Each row has a name. After each piece below comes the name of the row it's from, unless a question asks for something else. Each question is about the rows just above it. Places in a row count from 0.

[-4.42,4.56,1.27,1.54,-3.09,3.99,-2.74,2.21] : J72
[-2.26,2.21,8.06,2.61,-2.20,6.07,3.10,6.00] : J332
[-2.20,0.93,1.43,5.26,-4.04,-1.46,0.68,4.04] : J245
[2.24,-1.54,4.30,-2.47,2.89,3.47,2.78,0.43] : J436
[-4.06,4.81,8.06,2.61,-2.20,-2.27,6.07,6.02] : J927
[3.66,-0.52,-0.02,0.11,1.37,-3.68,3.14,-0.52] : J903
[-2.26,2.21,8.06,2.61,-2.20,6.07,0.17,6.02] : J111
[-0.81,1.92,4.73,-2.40,1.38,7.06,0.41,1.30] : J453
[-0.90,-0.47,2.98,5.28,-3.30,-1.61,2.42,4.63] : J357
[2.05,-1.18,4.28,-2.86,3.11,4.01,2.55,0.32] : J408
Right after [3.11] comes	[4.01]
Which row holds this, read backwards? [2.21,-2.74,3.99,-3.09,1.54,1.27]	J72
Which row holds [6.02,0.17,6.07,-2.20,2.61,8.06] read backwards?	J111
The entry that follows [1.38]:	[7.06]
At which places does J903 hold [-0.52]?	1 7
Every place of [-2.26] in J332:	0
q: [-2.26,2.21,8.06,2.61,-2.20,6.07,0.17,6.02]	J111

[3.24,-1.71,1.60,3.93,1.49,-3.80,3.24,3.13,-0.66] -> J357
[-6.81,-1.71,3.25,3.93,1.49,-3.04,3.24,3.13,0.92] -> J111
[3.24,2.99,3.24,3.24,3.24,2.99,2.99,-3.81,2.99] -> J245
Which row holds [0.92,3.13,3.24,-3.04,1.49,3.93,3.25] read backwards?	J111
At which places does J111 hold [0.92]?	8
Every place of [3.24] in J245:	0 2 3 4
What comes right after [-3.81] in the named rows?	[2.99]
Every place of [3.24] in J357:	0 6
Every place of [3.13] in J357:	7

[-2.30,-1.72,-0.92,0.30,5.13,4.52,-0.68,-1.62,-5.47,-5.56,-5.53,-5.10,-7.32,2.36,4.13,5.08,1.11,0.00,-0.13,-2.48,1.56,-2.37,-3.47,-0.44]  J72
[-2.25,1.07,-0.30,-0.08,7.33,4.08,-2.25,-3.07,-3.00,-1.03,-4.06,-3.24,-3.55,1.03,-0.05,6.14,-0.85,-2.93,-0.75,-2.38,-1.59,0.95,2.54,-2.95]  J408
[-1.73,1.22,0.42,-1.90,8.23,5.59,-1.91,-5.70,-6.60,-5.88,-4.64,-0.40,-3.84,4.46,2.29,7.74,3.76,2.01,2.49,-1.90,3.07,0.90,-0.50,-0.39]  J436
[-2.18,1.11,-0.42,-0.11,8.26,5.41,-2.25,-3.12,-3.79,-1.18,-4.73,-3.55,-3.46,1.38,0.21,7.48,-1.07,-3.02,-1.14,-3.50,-1.57,0.50,2.41,-3.05]  J927
[-1.83,0.46,-0.67,0.76,6.00,1.80,-2.23,-3.18,-0.87,-0.63,-3.23,-3.72,-2.89,0.32,0.45,3.04,-5.89,-2.60,0.04,0.08,-1.87,1.04,2.16,-2.31]  J245
[-2.37,0.65,-0.50,0.57,6.85,3.17,-2.09,-2.74,-2.35,-0.90,-3.91,-3.70,-3.13,0.93,0.11,4.50,-0.51,-2.41,-0.30,-1.29,-1.91,1.01,2.47,-2.41]  J453
[-1.35,-0.52,-0.85,-0.21,7.07,4.43,-1.45,-2.96,-4.72,-5.69,-4.54,-3.02,-5.74,4.03,2.34,6.30,2.42,0.11,1.33,-2.38,2.44,-1.45,-3.21,-0.82]  J111
[-1.02,-0.38,-0.94,-0.43,7.25,4.27,-1.69,-3.46,-4.60,-5.69,-4.28,-2.58,-5.45,4.00,1.94,6.52,2.50,0.00,1.84,-2.18,2.72,-1.09,-2.93,-1.17]  J618
[-0.36,-0.39,-0.52,-0.44,8.23,4.32,-1.99,-3.52,-4.54,-4.98,-4.17,-1.88,-4.41,4.60,1.14,7.42,2.05,-0.40,0.79,-2.05,1.80,-1.02,-2.29,-2.16]  J332
[-2.08,0.90,-0.19,-0.19,8.21,5.26,-2.19,-3.06,-3.89,-1.58,-4.82,-3.17,-3.82,1.87,0.28,7.49,-0.83,-2.64,-1.03,-3.42,-1.32,0.47,2.07,-2.96]  J238
Which row holds [-3.47,-2.37,1.56,-2.48,-0.13,0.00] read backwards?	J72
The entry that follows [-5.88]:	[-4.64]

[0.28,-2.06,3.63,-3.27,-0.99,2.88,5.00,2.76,2.10] = J245
[2.29,-0.96,4.97,-3.27,-1.89,8.69,2.70,2.76,7.57] = J238
[0.14,-0.40,3.77,-3.27,-1.89,3.02,2.70,8.53,4.36] = J408
[5.40,-2.07,5.40,-3.27,-2.07,3.60,5.40,5.10,2.10] = J332
[1.73,-2.07,2.52,-3.27,-1.89,9.11,3.31,2.76,4.70] = J111
[0.14,-2.07,2.52,-2.26,-1.89,2.88,6.33,2.76,2.10] = J453
[0.25,-2.07,4.10,-3.27,-1.89,3.37,2.99,2.76,3.71] = J72
[0.14,-2.07,3.95,-1.96,3.95,2.88,2.70,7.48,3.95] = J618
[0.14,-2.07,4.44,-1.79,-1.89,2.88,2.70,5.21,3.71] = J927
Places of [-2.07] in row J332:	1 4
At which places does J618 hold [3.95]?	2 4 8
[-1.89,-3.27,4.10,-2.07] is which row, read backwards?	J72
[3.37,-1.89,-3.27,4.10,-2.07] is which row, read backwards?	J72

[4.43,1.92,-2.17,4.27,-2.38,4.68,-2.95,-1.96,-2.46,-8.98,-0.75,-5.82,-5.14,3.79,4.11,-3.04,-0.40,4.00,0.80,4.20,1.80,-0.05,2.88,-2.71,-3.85] : J618
[2.20,-2.69,-5.48,-4.83,4.53,-5.49,5.83,2.13,2.00,3.05,0.75,6.35,7.60,-2.95,-3.75,4.48,2.13,-0.63,-3.24,-3.50,-2.58,1.29,-0.41,1.17,6.38] : J332
[-1.44,1.92,-2.17,4.27,-2.38,4.68,-2.95,-1.96,-2.46,-8.98,-0.75,-5.82,-5.14,3.79,4.11,-3.04,-0.40,1.21,0.80,4.20,1.80,-0.05,2.88,-2.71,-3.85] : J238
[2.04,-0.32,5.24,-1.92,0.07,-2.74,1.10,5.22,2.63,-2.55,4.34,5.75,1.76,0.36,0.36,0.09,-0.95,-0.34,-6.16,-2.52,1.19,3.72,-6.19,-3.14,1.40] : J436
[-2.08,0.72,-2.39,-4.11,6.52,-3.83,6.44,-0.98,-2.52,-1.18,-0.96,2.44,5.68,-0.98,-2.75,4.44,5.23,3.23,-5.73,-0.74,-4.61,-4.13,-5.89,0.82,6.47] : J111
Which row holds [6.47,0.82,-5.89] read backwards?	J111
Right after [4.44] comes	[5.23]
[-2.39,0.72] is which row, read backwards?	J111
Right after [-5.49] comes	[5.83]
The entry that follows [-0.34]:	[-6.16]
What comes right after [-4.83] in the named rows?	[4.53]

[4.67,-4.52,-3.78,-4.52] -> J453
[-1.84,0.19,6.46,0.20] -> J927
[-5.54,0.20,0.20,7.82] -> J357
[5.77,-4.52,4.66,-5.99] -> J436
[3.28,-5.19,5.38,5.38] -> J72
What comes right after [4.66] in the named rows?	[-5.99]
[-5.99,4.66,-4.52] is which row, read backwards?	J436
At which places does J357 hold [0.20]?	1 2
Places of [-5.54] in row J357:	0
Places of [3.28] in row J72:	0
At which places does J453 hold [-4.52]?	1 3
[0.20,6.46,0.19] is which row, read backwards?	J927

[-7.42,5.81,5.61,0.75,4.49,-1.28] -> J245
[3.07,0.34,3.30,-6.60,0.34,-2.90] -> J436
[-6.65,6.22,-4.63,-5.50,6.04,2.15] -> J111
[-2.91,1.18,-1.31,1.40,-5.14,-4.13] -> J927
[-0.93,-1.68,-4.46,3.59,1.54,2.93] -> J238
What comes right after [-6.60] in the named rows?	[0.34]
What comes right after [-4.63] in the named rows?	[-5.50]

[0.59,-3.82,-2.92,1.50,3.14,-4.11,2.28,-4.60,3.08,5.15,3.91,2.08,4.60,7.09,-3.31,-2.46,-3.21,2.21,1.52,-0.45,-2.39,-4.94,-0.87,3.67,-3.68,0.29,4.28,1.90]  J238
[-8.60,3.71,-1.25,2.75,3.54,0.14,4.33,-0.29,4.86,3.93,-0.60,-8.66,2.82,4.14,3.58,3.21,0.47,-1.71,4.44,4.23,-8.23,1.73,1.98,1.08,-5.60,-5.04,4.14,3.64]  J111
[-3.81,5.73,3.60,0.16,7.07,0.01,-3.30,0.15,2.93,6.18,4.36,-3.30,5.41,2.93,-2.71,2.42,1.50,-3.30,-3.82,-3.32,-3.95,-0.73,2.93,5.27,-2.10,-3.32,-3.30,-4.61]  J903
[2.40,1.50,-2.92,-3.82,-3.32,-3.95,-0.73,1.32,1.81,-6.97,-3.82,1.09,-5.51,-5.66,0.85,-0.14,0.28,-0.12,2.35,2.95,2.38,3.63,-1.33,-5.95,3.49,1.45,1.85,2.70]  J332
At which places does J238 hold [-3.68]?	24
Which row holds this, read backwards? [-0.73,-3.95,-3.32,-3.82,-3.30,1.50,2.42]	J903
Which row holds this, read backwards? [2.95,2.35,-0.12,0.28,-0.14,0.85,-5.66,-5.51]	J332
q: [2.40,1.50,-2.92,-3.82,-3.32,-3.95,-0.73,1.32,1.81,-6.97,-3.82,1.09,-5.51,-5.66,0.85,-0.14,0.28,-0.12,2.35,2.95,2.38,3.63,-1.33,-5.95,3.49,1.45,1.85,2.70]	J332
[3.08,-4.60,2.28,-4.11] is which row, read backwards?	J238
Places of [-3.30] in row J903:	6 11 17 26

[0.43,-0.56,-0.45,3.04,0.51,0.51,0.45,-0.89,0.33,0.51,-2.63,1.44,-0.27,-0.28,1.09,0.83,1.45,-2.32,-0.13,-0.83,-1.27]  J927
[-1.37,-0.18,0.47,7.47,3.07,-0.60,0.77,-0.60,0.11,-0.29,1.43,1.80,-0.27,1.32,-0.30,5.52,-0.21,1.96,0.06,0.27,-1.13]  J238
[-0.77,1.32,-2.12,2.93,1.75,0.36,1.33,0.01,0.99,0.74,-0.76,0.31,1.75,-0.13,-0.10,-0.39,0.07,-0.18,-1.90,1.32,-0.78]  J903
[-1.24,0.19,-0.02,3.04,-1.01,1.49,0.45,1.11,-0.76,-1.06,0.66,-3.00,-0.45,0.82,1.24,-1.37,-1.75,-0.26,2.41,0.27,-0.72]  J618
[0.43,-0.56,-0.45,2.92,0.51,0.51,1.09,-0.89,0.33,-0.28,-2.63,1.44,-0.02,-0.28,1.09,0.83,1.45,-2.32,-0.28,-0.83,-1.27]  J245
Right after [2.93] comes	[1.75]
[0.01,1.33,0.36,1.75,2.93] is which row, read backwards?	J903
Places of [-0.28] in row J245:	9 13 18
Every place of [1.32] in J903:	1 19

[0.94,1.13,1.65,4.56,0.00,4.21,3.03,-1.14,-1.11,-2.54,0.00,0.00,0.00,5.41,-2.86,-0.79,-2.88,0.00,2.09,0.00,0.00,1.10] = J245
[0.94,1.13,1.65,4.56,0.00,4.21,3.03,-1.14,-3.06,-2.54,2.09,0.00,-2.88,0.00,0.00,0.00,-2.86,5.41,0.00,-0.79,0.00,1.10] = J436
[0.94,3.02,1.65,3.03,0.00,4.21,3.03,-1.14,3.03,-2.54,0.00,0.00,0.00,5.41,-2.86,-0.79,-2.88,0.00,2.09,3.03,0.00,1.10] = J238
Which row holds [0.94,1.13,1.65,4.56,0.00,4.21,3.03,-1.14,-1.11,-2.54,0.00,0.00,0.00,5.41,-2.86,-0.79,-2.88,0.00,2.09,0.00,0.00,1.10]?	J245
Places of [3.03] in row J238:	3 6 8 19
[0.00,-2.54,3.03,-1.14] is which row, read backwards?	J238
[0.94,1.13,1.65,4.56,0.00,4.21,3.03,-1.14,-3.06,-2.54,2.09,0.00,-2.88,0.00,0.00,0.00,-2.86,5.41,0.00,-0.79,0.00,1.10] is in which row?	J436
Which row holds this, read backwards? [3.03,2.09,0.00,-2.88,-0.79,-2.86,5.41,0.00,0.00,0.00,-2.54]	J238

[0.47,-2.49,2.48,1.37,1.49,-2.79,2.86,-0.31,-2.33,3.43]  J111
[2.78,2.36,-3.44,-4.28,-0.91,2.36,-4.24,-3.64,1.03,-6.22]  J245
[-1.30,2.16,6.63,1.28,1.11,3.16,-1.29,3.51,1.45,1.97]  J927
[-0.01,-1.29,2.08,1.10,-0.69,-1.45,2.57,-1.67,-2.83,2.21]  J453
[1.28,-1.16,1.88,-0.85,2.08,-0.31,0.99,-0.60,1.28,2.38]  J436
[-0.01,-1.29,2.08,3.59,-2.35,-1.45,2.57,-1.67,-2.83,2.21]  J357
[-0.65,-0.04,2.50,1.15,0.39,-0.05,0.47,1.12,-0.52,1.83]  J238
[-0.01,-1.29,2.08,1.10,0.89,-1.45,1.65,0.23,-1.34,2.37]  J72
[-0.32,2.56,4.98,-1.17,1.97,4.35,-2.39,2.18,3.52,-1.09]  J903
[1.60,1.33,-1.17,-2.63,2.06,2.84,-1.90,-0.27,3.19,-2.79]  J618
[-4.87,7.90,8.14,3.59,-2.35,8.24,-6.36,7.88,2.06,2.11]  J332
q: [-4.87,7.90,8.14,3.59,-2.35,8.24,-6.36,7.88,2.06,2.11]	J332
[-1.67,2.57,-1.45,-2.35] is which row, read backwards?	J357
Every place of [-1.16] in J436:	1
At which places does J436 hold [-0.31]?	5
What comes right after [2.86] in the named rows?	[-0.31]
What comes right after [0.23] in the named rows?	[-1.34]

[-6.12,-5.06,-2.97,-6.04] : J903
[-6.12,-5.06,-2.97,-3.74] : J245
[-8.06,-6.13,-5.06,8.34] : J111
Which row holds this, read backwards? [-5.06,-6.13]	J111
What comes right after [-6.13] in the named rows?	[-5.06]
q: [-6.12,-5.06,-2.97,-3.74]	J245

[3.39,-1.40,-0.90,4.21,3.95,2.23] -> J357
[7.34,-2.82,-5.07,4.96,-1.05,-3.16] -> J618
[4.96,7.34,-5.07,-2.82,-1.05,6.62] -> J927
[-4.35,4.07,2.67,-5.72,-6.42,-2.23] -> J332
Which row holds [-2.23,-6.42] read backwards?	J332
Which row holds [-1.05,4.96,-5.07,-2.82,7.34] read backwards?	J618

[3.38,6.66,-7.03,1.68,-7.50,8.07]  J436
[3.57,1.47,-1.81,1.98,-2.53,5.87]  J408
[7.54,-0.33,0.02,1.92,5.87,4.68]  J72
[2.43,1.47,-2.53,5.86,1.67,5.87]  J453
What comes right after [1.68] in the named rows?	[-7.50]
[5.87,-2.53,1.98,-1.81] is which row, read backwards?	J408
What comes right after [5.86] in the named rows?	[1.67]
The entry that follows [3.57]:	[1.47]
Which row holds [8.07,-7.50] read backwards?	J436
What comes right after [-1.81] in the named rows?	[1.98]

[4.67,3.67,3.37,-4.99,-2.40,2.98,0.27] -> J927
[2.19,-2.07,-2.23,3.33,-1.29,-1.21,0.29] -> J903
[4.79,-4.27,1.80,2.51,0.55,-1.32,-4.27] -> J357
[4.37,-7.04,4.66,2.08,-0.85,0.15,-3.25] -> J238
[4.36,2.61,-0.05,-4.68,-0.15,0.55,-0.43] -> J618
[4.36,2.61,-0.05,-4.68,0.87,4.41,-0.34] -> J408
[2.19,-2.07,-2.23,3.33,-1.29,3.28,1.06] -> J245
[4.64,4.80,3.44,-4.00,7.54,-1.86,1.04] -> J453
[0.66,2.72,0.66,2.72,0.66,2.72,0.66] -> J111
[0.40,1.03,3.77,-4.12,-1.89,-3.19,0.48] -> J436
[4.67,3.67,3.37,-4.99,-3.44,2.98,0.65] -> J332
Right after [-7.04] comes	[4.66]
Every place of [0.66] in J111:	0 2 4 6
Every place of [-0.05] in J618:	2
Every place of [4.79] in J357:	0
The entry that follows [4.64]:	[4.80]

[-6.85,-4.76,3.81,-1.02,-0.56,2.92,-5.20,6.60,-6.20,7.70,2.30,0.53,-2.81,1.88,5.28] = J111
[-2.39,-1.56,-1.56,-2.79,5.70,-2.50,-0.88,-0.03,4.83,-1.07,-0.87,-1.56,-5.99,-1.56,-0.87] = J408
[-6.33,-7.16,6.10,3.84,1.09,4.31,-0.72,0.78,-2.17,0.25,7.09,3.48,-5.85,4.85,6.56] = J903
[-3.01,-0.64,-1.41,0.04,-4.81,-2.27,-6.72,8.04,-6.35,7.38,-1.65,-1.41,1.05,-3.31,0.70] = J332
[-1.93,-4.84,1.69,0.76,4.49,3.05,5.35,-5.90,5.66,-4.87,3.52,1.24,-7.75,4.65,1.72] = J238
[-3.47,-5.81,-3.11,-3.24,4.42,-2.48,2.54,2.97,3.17,1.77,-2.16,-3.54,-7.51,-3.57,-2.49] = J72
At which places does J408 hold [-0.87]?	10 14
What comes right after [-2.50] in the named rows?	[-0.88]

